Here are some rows, each followed by its group. Groups can overlap.
[ 34  13   1 -25  28 -29  52 -51  14 -14   0 -10  14 -25   0  60 -17 -42
  13   4  50  -5 -12 -24] Q203
[ 38  14 -17 -19  30 -20  24 -26  25 -23 -22  -3  29 -16   3  16  -1  -9
  15   9  46 -27 -10 -24] Q387
[ 27  27  38 -48  18 -46   3 -12  28  15 -42  14 -17  34  12 -26  39 -29
  35 -50 -17   4  38  21] Q217
[-27 -39   2  40 -18  40  -5  41 -22   0  60 -17 -44 -23 -18 -15  -3  10
 -37   1 -27  31 -33  25] Q728
[ 37  63  10 -32  25 -49  42  -4  25  -4 -35  13  35  28  31  18  39  18
  43   0  13 -17  48  -2] Q915
[-46  -9  12  45 -30  42 -22  34 -37  10  47 -29 -34 -20 -18   2 -17   1
 -45   8 -25  23 -24 -27] Q509
[ -3 -29 -27  22 -29  13 -23 -10  -7  32  10  -2  12  25   6 -39 -21  28
 -21   2 -39 -21   0  11] Q462
[ 22   1   5 -30  34  -8  62 -14  37 -17 -28  17  30   3  11  27 -10  -9
  -8   6  37 -11 -11   0] Q387
[ 19   8 -25 -12  48 -27  22 -29  24 -12 -17 -20  42 -15   1  26  -6 -19
  15   1  24 -23  -3 -16] Q387
[ 34  51  39 -44  23 -39 -13 -14  27 -22 -56   0   2  33   0  -9  39 -16
  55 -29 -19   1  44   9] Q217
[-27 -27 -24  21 -35  13 -39   1 -17  21  -9  -6  12  31   9 -36   8  38
 -14  -1 -27  -2   8  34] Q462
[-58 -18   4  39  -5  34   1  36 -38  -8  36 -39 -32 -22 -17  -3 -30   3
 -42  -1  -7  13 -33 -26] Q509
[-26  12 -25  30 -25  16 -31  11 -13  21   0  -3   5  38  12 -25  -9  29
   0  10 -21  18  23  -9] Q462
[ 33   2 -16 -21  37 -23  23 -36  24 -15 -28  -2  46 -28   4  13 -19 -12
   6   7  26 -22 -13 -26] Q387
[ 36   5 -21  -7  42  -7  30 -46  16  -1 -18 -12  27 -45 -11  60 -19 -22
   1  10  33 -45 -18 -19] Q203
[-52 -28 -10  42 -40  35 -22  55 -44  14  38 -19 -37 -18 -50 -12 -31  -9
 -41   1 -27  41 -11 -32] Q509
[ 30  41  41 -47   6 -47   5 -28  43 -26 -46  -8   1  26  14   6  40 -13
  50 -35  -9  22  21  18] Q217
[ 37  27  -6 -33  30 -20  22 -20  31  -5 -26  14  34 -27   8  -1  -9 -14
  19   2  39  -5  -6 -25] Q387
[-33 -26  12  29 -10  48  -2  44 -53  -7  41  -1 -35 -35  -7 -15 -12   1
 -21  15  -7  34 -38  -1] Q728
[ 26   0   6 -33  29 -16  33 -33  10  -2 -19  17  20 -32  -5  53 -21 -22
   9   3  63 -41  -4 -32] Q203
[ 37  14 -34 -16  12  -7  52 -45  22 -30 -14   5  35 -19   2   5 -14 -23
  11  -5  24 -14 -14 -10] Q387
[-22 -60 -22  25 -36  21 -57   4 -30  24   4  -2  10  13  16 -40   4  25
  -3  -6 -37  -7  10  42] Q286
[ -7 -45 -28  27 -23  23 -42  12 -21  10 -15  11   7  20   9 -40  17  24
  -5  36 -27 -17  -2  22] Q286
[ 24  44  29 -37  21 -49  39  -7  37   2  -7  15  35  24   3   2  12  22
  48   1   7   4  68   2] Q915
[ 17  33 -16 -41  43 -29  55 -18  15 -32 -13 -19   1 -26  23  57   1 -10
  12  29  38 -20 -20 -32] Q203
[ 41   7 -20 -34  24 -20  29 -30  18 -14 -41  -1  43  -9   7  12 -13  -3
  20  -1  53 -30 -34 -36] Q387
[-24 -40 -58  22 -34  21 -70  10 -21   6  34  -2  -1   0  15 -33  12  31
 -42   0 -23 -22  10  50] Q286
[-41 -47  23  40 -10  40 -32  44 -41  -4  58 -15 -48 -31 -14 -19  -4  -1
 -16   1 -22  42 -15  22] Q728
[-41 -13 -27   6 -46  22 -50  -4 -10  37 -16   6  30  17   6 -24   7  26
 -12  19 -25 -10  12  -1] Q462
[ -9 -43 -29  14 -34  16 -44  -8 -12  10  -2   8 -10  -3  33 -40   2   7
  -9  -8 -27 -20   1  42] Q286
[-78 -22   9  33 -14  18 -10  49 -40   5  59   9 -53  -9 -25  -3 -17  -2
 -45  30 -43  26 -27 -34] Q509
[ 37  12 -16 -18  22 -24  49 -27  26 -26 -21  -4  21 -17  -7  19 -22  -9
  26  29  28  -3 -29 -30] Q387
[-27 -33 -17   0 -50  10 -31 -12 -14  26  -1  -3   6  32  -2 -38  -9  -2
 -18  -9 -31  18  13  12] Q462
[ 29  60  28 -39  34 -34  24  -4  35  -4 -24  30  15  23   6  27  17   7
  30  -1   0  -7  74  -2] Q915
[-41 -32   7  47 -23  44 -14  44 -48   0  57 -29 -56 -16   3 -18 -17   5
 -55  13 -36  70 -32 -42] Q509
[-41 -24 -12  11 -12  45 -34  48 -43  -8  48 -20 -66 -19 -16 -34  -4  20
 -32  -7 -12  31 -21   2] Q728
[-23 -18   3  43 -12  41 -18  42 -30   7  41 -12 -63 -30 -14 -32  -8  -9
 -24   2   2  24 -30  15] Q728
[ 27 -13   1 -25  40 -25  58 -13  31 -29 -14  -2  27 -22  -4  63 -12 -33
  12  19  68 -14 -27 -34] Q203
[-11 -29 -31  38 -16  26 -40   9 -22  13   2 -11  37  13   7 -35   0  29
  -6  32 -40 -26  -1  54] Q286
[-37 -32   1  49 -11  38 -29  40 -34  11  41 -19 -41  -4 -19  -8   2   3
 -41  -1 -20  39 -16   3] Q728
[-58 -10  12  44 -19  38  -8  57 -45  26  53 -18 -45  -4 -11  -1 -35 -10
 -48   4 -31  44 -36  -5] Q509
[-38 -16   2  44 -51  54 -23  38 -47   5  50 -27 -62 -20 -22   8 -32  17
 -51   8 -13  54 -33  -4] Q509
[ 29  43  15 -54  19 -40 -18 -31  38 -14 -42  12 -19  33   4   3  29   0
  68 -56 -29   4  40  13] Q217
[ 38  22 -17 -20  17 -18  40 -38  36 -12 -35  -2  30 -13  15  18  -1 -18
  22   1  47 -25 -17 -23] Q387
[ 28  15  -7 -20  45 -11  26 -34  31 -19 -34  -2  43 -25   3  29 -20  -5
  22  17  48 -19 -20 -25] Q387
[-62 -19   9  35 -43  36 -21  47 -42  33  57 -18 -46 -20  -2 -19 -39 -21
 -42  20 -26  44 -28 -10] Q509
[ 11  13  -3 -17  28 -14  54 -29  29 -24   9  11  19 -40  18  61  -6 -54
  -4  11  71 -22 -28 -35] Q203
[-40 -32   1  43 -12  39 -24  33 -37  -7  57 -15 -59 -24 -30  24 -31  14
 -54   2 -11  20 -40  -5] Q509
[ 25  53  19 -32  18 -50  49 -11  28 -19 -17   8  46  25  15  42  14  16
  54 -24  16 -10  58 -15] Q915
[ 39  33  25 -33  19 -35  19 -35  25 -14 -38  17  53  35  -1  30   5  17
  47  -6   5 -11  70  15] Q915
[-19 -37  -2  12 -47  -3 -54   7 -14  22 -21  -5  10  33   2 -62  -9  25
  -9  19 -37   7  22   2] Q462
[ 26  52  39 -40   6 -38  28  -9  36  11 -36  45  33  10  -6  27  38   5
  42 -26  -5   0  61   6] Q915
[ 18  64  25 -18  38 -40  35 -11  38   7 -36  12  46  12 -10  28  42  21
  39 -29   6   8  55  -9] Q915
[-19  -1 -44  16 -42  20 -47   1 -25  21   2   3   6  -4  -9 -35 -13  36
 -32   5 -37 -21  24  -5] Q462
[ 20  49  43 -47  17 -37  10  -9  46  14 -52  17  -1  44   2 -20  47 -20
  53 -65 -27 -11  37   2] Q217
[ 33   0 -14 -29  11 -18  33 -20   2 -16  -5   6  26 -33  15  62 -23 -26
   6   3  51 -37 -14 -27] Q203
[ 11  15   9 -48  37 -26  48 -25  30   4  -3  -1  42 -26  17  62 -21 -28
  -6  22  31  -8 -30 -41] Q203
[ 24  48  26 -54  18 -40   9 -18  42 -13 -68  15   3  21   6  -6  53   0
  61 -59 -37  -1  30  13] Q217
[-20 -11  21  34 -16  33 -16  29 -38   0  43 -12 -58 -22 -18 -25   1  -5
 -24  -1 -36  22 -31   2] Q728
[-38 -12  26  41   2  51 -14  67 -39  -5  44   0 -53 -14 -22 -24  -7 -10
 -27 -16 -46  27 -43   6] Q728
[ 32  46  22 -18  32 -57  35 -17  42  -7 -31  18  10  22   2  13  14   8
  35 -25  -9   5  69 -14] Q915
[-44 -14 -14  30 -21  47   0  50 -43  -2  62 -24 -36 -30 -28  -2  -8  14
 -50  14  -7  44 -51 -21] Q509
[-45 -39  -6  29 -42  32  -7  64 -46   6  40 -11 -60 -29 -46   9 -22  -4
 -38  23   0  24 -29 -31] Q509
[  2   1 -29  36 -42  25 -46 -12 -14   2  -5  12  20  10  15 -31  -7  21
 -22   8 -24  -5  20  15] Q462
[-42 -35  -8  33 -13  54  -9  43 -51   6  37 -28 -51 -26 -11   6 -23 -10
 -35  19 -28  37 -15 -11] Q509
[-45 -26  25  38 -15  38 -28  45 -51  13  39 -32 -34 -17 -26   2 -28 -10
 -39   9 -17  41 -35 -43] Q509
[-42 -15   7  33 -31  29 -14  41 -40  15  36 -13 -45 -19 -28 -18   0   1
 -28  -8  -8  33 -18  21] Q728
[-27 -36 -39  19 -39  10 -64 -13 -20   7  18   5 -13   2  -3 -47  -3  17
  -4  25   3 -19  -6  48] Q286
[-16 -51 -28  29 -14  10 -23  15 -23   8   8  -1  19  12   6 -50  -1  25
 -15  29 -15 -15 -10  49] Q286
[ 31  21   1 -24  25 -18  35 -28  24 -21 -32   5  25 -26   7  14 -25  -8
   0   6  55 -33 -23 -18] Q387
[-12 -60 -22  23 -37  21 -32 -13 -25  22 -14  21  19   5  25 -30   9  33
  -8  20 -16 -16  -2  32] Q286
[ 30  24 -10 -26  33 -19  17 -20  24 -15 -25   9  27 -27   7   4 -24 -19
  21  -2  15 -15 -14 -29] Q387
[ 20 -12 -18 -13  37 -25  29 -26  30 -25 -35   3  27 -11 -17  27 -14 -27
  12  13  28 -50  -3 -11] Q387
[-41 -29   9  31 -18  52 -19  33 -55   1  51 -16 -58 -13 -30 -10 -11 -11
 -43  18 -23  34 -33 -25] Q509
[-25   5 -24  28 -42  10 -42   5 -11  23  -8   3  -2  29  -5 -27  -1  12
  -9  25 -20  -5  16  14] Q462
[-21 -17  16  32 -11  33 -18  30 -49  -2  10   9 -52 -17 -14  -3 -17  13
  -8  -2 -16  45 -36  12] Q728
[ 38  -2 -11 -26  57 -22  47  -8  16 -26   9  19  12 -19  12  41 -34 -18
  -7  22  44 -31 -23 -10] Q203
[-43 -22  -3  26 -42  37 -18  38 -44  -1  35  -4 -36 -21  -2 -17 -25   7
 -36   4 -26  24 -24 -33] Q509
[ -8 -15 -21  34 -43  18 -37  20  -8  39  -3  -6   3  29   5 -40   5  39
 -23  11 -22  18   9  24] Q462
[ 18   1  11 -21  38 -11  54 -16  20 -29 -12 -10  29 -31  17  62 -34 -27
   5  17  55 -23 -25 -16] Q203
[-35   4  17  45 -36  37 -22  21 -58  19  52 -23 -45 -11 -18   5 -14  -9
 -49  18 -17  52 -38 -23] Q509
[-35 -32  -1  33  -6  37 -31  58 -38 -14  52 -18 -67 -25 -14 -23   2  -9
 -21  -3 -22  46 -35  13] Q728
[-23 -40  12  30 -26  45 -21  38 -39  -7  42 -29 -54 -30   4 -32  21   1
 -18  -7 -26  39 -28  13] Q728
[ 28  21 -38 -28  28 -10  38 -19  26 -14 -11  -5  24  -3 -20  15 -15 -13
  11 -11  44  -4 -22 -18] Q387
[-14  -9 -31  23 -42  20 -50  19 -21  33 -19  -7  -5  25 -13 -26  -6  31
 -16   6 -33  -5  12   5] Q462
[ 30  10 -26 -12  15 -19  28 -37  34  -3 -29  22  42 -29   5  39   4   0
  30   1  46 -46  -1 -40] Q387
[ 31   5  10 -24  39 -11  44 -31  27 -23  -9   8   6 -25   2  54 -15 -22
  14   2  40 -22 -36 -32] Q203
[-75 -21  -5  28  -5  57 -17  57 -49  21  51 -16 -44 -14  -9   6 -13 -12
 -37  -2 -24  49 -20 -21] Q509
[ 21  30 -26 -35  29 -15  20 -19  24 -13 -30  11  46 -24   3  27 -27  -3
   6 -10  38 -28 -33 -21] Q387
[ 17  54  44 -28  17 -46  26 -10  41  -1 -34   7  26  46  19  30  30  21
  37 -19  11 -10  49  -7] Q915
Which 5 groups are nearest to each row below, nearest first, going by the distance to the group's nearest row?
[-27 -19   8  46 -14  28  -9  56 -38  25  57  -6 -49 -15 -10  -1 -13 -33
 -27   3  -2  30 -16   9] Q728 Q509 Q462 Q286 Q387
[ 35  41  47 -40  18 -48  -1  -3  46 -22 -37   9   0   2   9 -22  51 -26
  62 -66 -16  -2  33  32] Q217 Q915 Q387 Q203 Q286
Which 3 other groups have their centres nearest to the centre of group Q286, nearest first?
Q462 Q728 Q509
Which 3 other groups have their centres nearest to the centre of group Q387, nearest first?
Q203 Q915 Q217
Group Q203 spreads out most along one direction. Which 3 other groups' directions of most spread are closest to that one, closest first?
Q387 Q509 Q462
Which 4 groups are nearest to each row below, nearest first, going by the distance to the group's nearest row?
[ 41  59  15 -38  22 -54 -10   6  53  -3 -61  26  18  22   4  -6  36 -28
  57 -38 -32  12  37  11] Q217 Q915 Q387 Q203
Which 4 groups are nearest to each row below, nearest first, going by the distance to the centre of the group?
[-29 -49   4   1  -7  40 -18  51 -30  11  24   8 -63 -11 -16 -19 -26  -9
 -28  -7 -27  -6 -36   1] Q728 Q509 Q286 Q462
[ 45  60  30 -51  14 -47 -11 -11  54  11 -51  20 -11  25  -8 -22  60   1
  51 -36 -21  -8  44  29] Q217 Q915 Q387 Q462
[-23   1 -25  35 -45  12 -26  -9  -9  16   6 -20   9  34  -1 -31  -8  32
 -22  15 -21  -2  22  -8] Q462 Q286 Q728 Q509
[ 26  60  34 -49  28 -58  12  -6  35   3 -53   2  -8  35 -11 -21  49 -17
  61 -41 -32  21  44  10] Q217 Q915 Q387 Q203
[-29 -12 -31   5 -45  24 -44  10 -23  21   1  -3   4  29   3 -33 -10  12
 -18  18 -23   8   3  -9] Q462 Q286 Q728 Q509
[-20 -22   4  30 -23  30 -26  47 -32   1  56  -2 -56 -24  -5 -13  20   6
 -32  -3 -27  53 -34 -10] Q728 Q509 Q462 Q286
[-38 -27   7  22 -15  50 -47  47 -39   3  30  -4 -73  -9  -3  -8  -1  -2
 -35 -15 -12  20 -27  25] Q728 Q509 Q286 Q462
[ 25  49  23 -43  20 -37   2   1  41 -26 -41  27 -17  48   5 -11  50   1
  58 -50 -17  -5  28   3] Q217 Q915 Q387 Q203
[-52 -24  -7  27 -12  49 -20  63 -41  -7  60 -17 -53 -13 -37  -3  -2 -12
 -36  38 -25  60 -16  -7] Q509 Q728 Q462 Q286
[-43   6 -36  28 -44  25 -31  18 -15  42  -7  -5  10  22   9 -32  -6  -1
 -26  19 -31 -16   5  22] Q462 Q286 Q728 Q509
Which 3 other groups have their centres nearest to the centre of group Q462, nearest first?
Q286 Q728 Q509
Which 5 groups are nearest to each row below, nearest first, going by the average distance to the group's rows?
[ 11  62  28 -31  26 -33  30 -16  28  19 -35  30  21  53  12  26  27  20
  37 -22 -15  10  71  11] Q915 Q217 Q387 Q203 Q462
[-32 -33   2  31 -24  41 -23  54 -36   5  56 -11 -56 -20 -11 -23  -5  -8
 -21 -21  -9  29 -28  33] Q728 Q509 Q286 Q462 Q387
[ -8 -12   2  25 -48  17 -41  15 -16  38   2 -16   9  30 -24 -47   6  17
 -15   6 -40  17  24   3] Q462 Q286 Q728 Q509 Q217
[-43 -28  10  22 -17  50 -26  32 -53  11  48  -2 -40 -36 -31 -17  -5 -12
 -40  27 -22  60 -25  -9] Q509 Q728 Q462 Q286 Q387
[ 41 -12 -32  -8  31 -30  21 -40  28 -13 -33   0  36   6 -12  16 -18 -32
  16   8  56 -17 -44 -38] Q387 Q203 Q915 Q217 Q462
[-31 -16 -34  25 -33   6 -29  15 -11  30 -27   2  23  14   1 -45  -1  38
  -8   9 -27   4  22  34] Q462 Q286 Q728 Q509 Q387
[-61 -22   9  30 -36  35   1  39 -50  -2  56 -26 -42 -31 -13  -6 -35 -18
 -44  13  -8  37 -25 -31] Q509 Q728 Q462 Q286 Q203
[ 39  -9 -15 -17  40 -33  21 -32  23   0  -7  -2  30 -20   3  59 -20 -30
  -6  -3  41 -26 -27 -29] Q203 Q387 Q915 Q217 Q462
[ 31   9 -20  -9  17 -28  51 -26  18 -31 -11  10  21  -2  24  44  -8 -48
  14   1  50 -38 -31 -21] Q203 Q387 Q915 Q217 Q462
[-11 -28  19  51 -21  40  -8  66 -34  18  47 -17 -42 -12 -10 -14   6  13
 -22  -6 -13  38 -28  15] Q728 Q509 Q462 Q286 Q387
Which 3 other groups have their centres nearest to the centre of group Q203, nearest first?
Q387 Q915 Q217
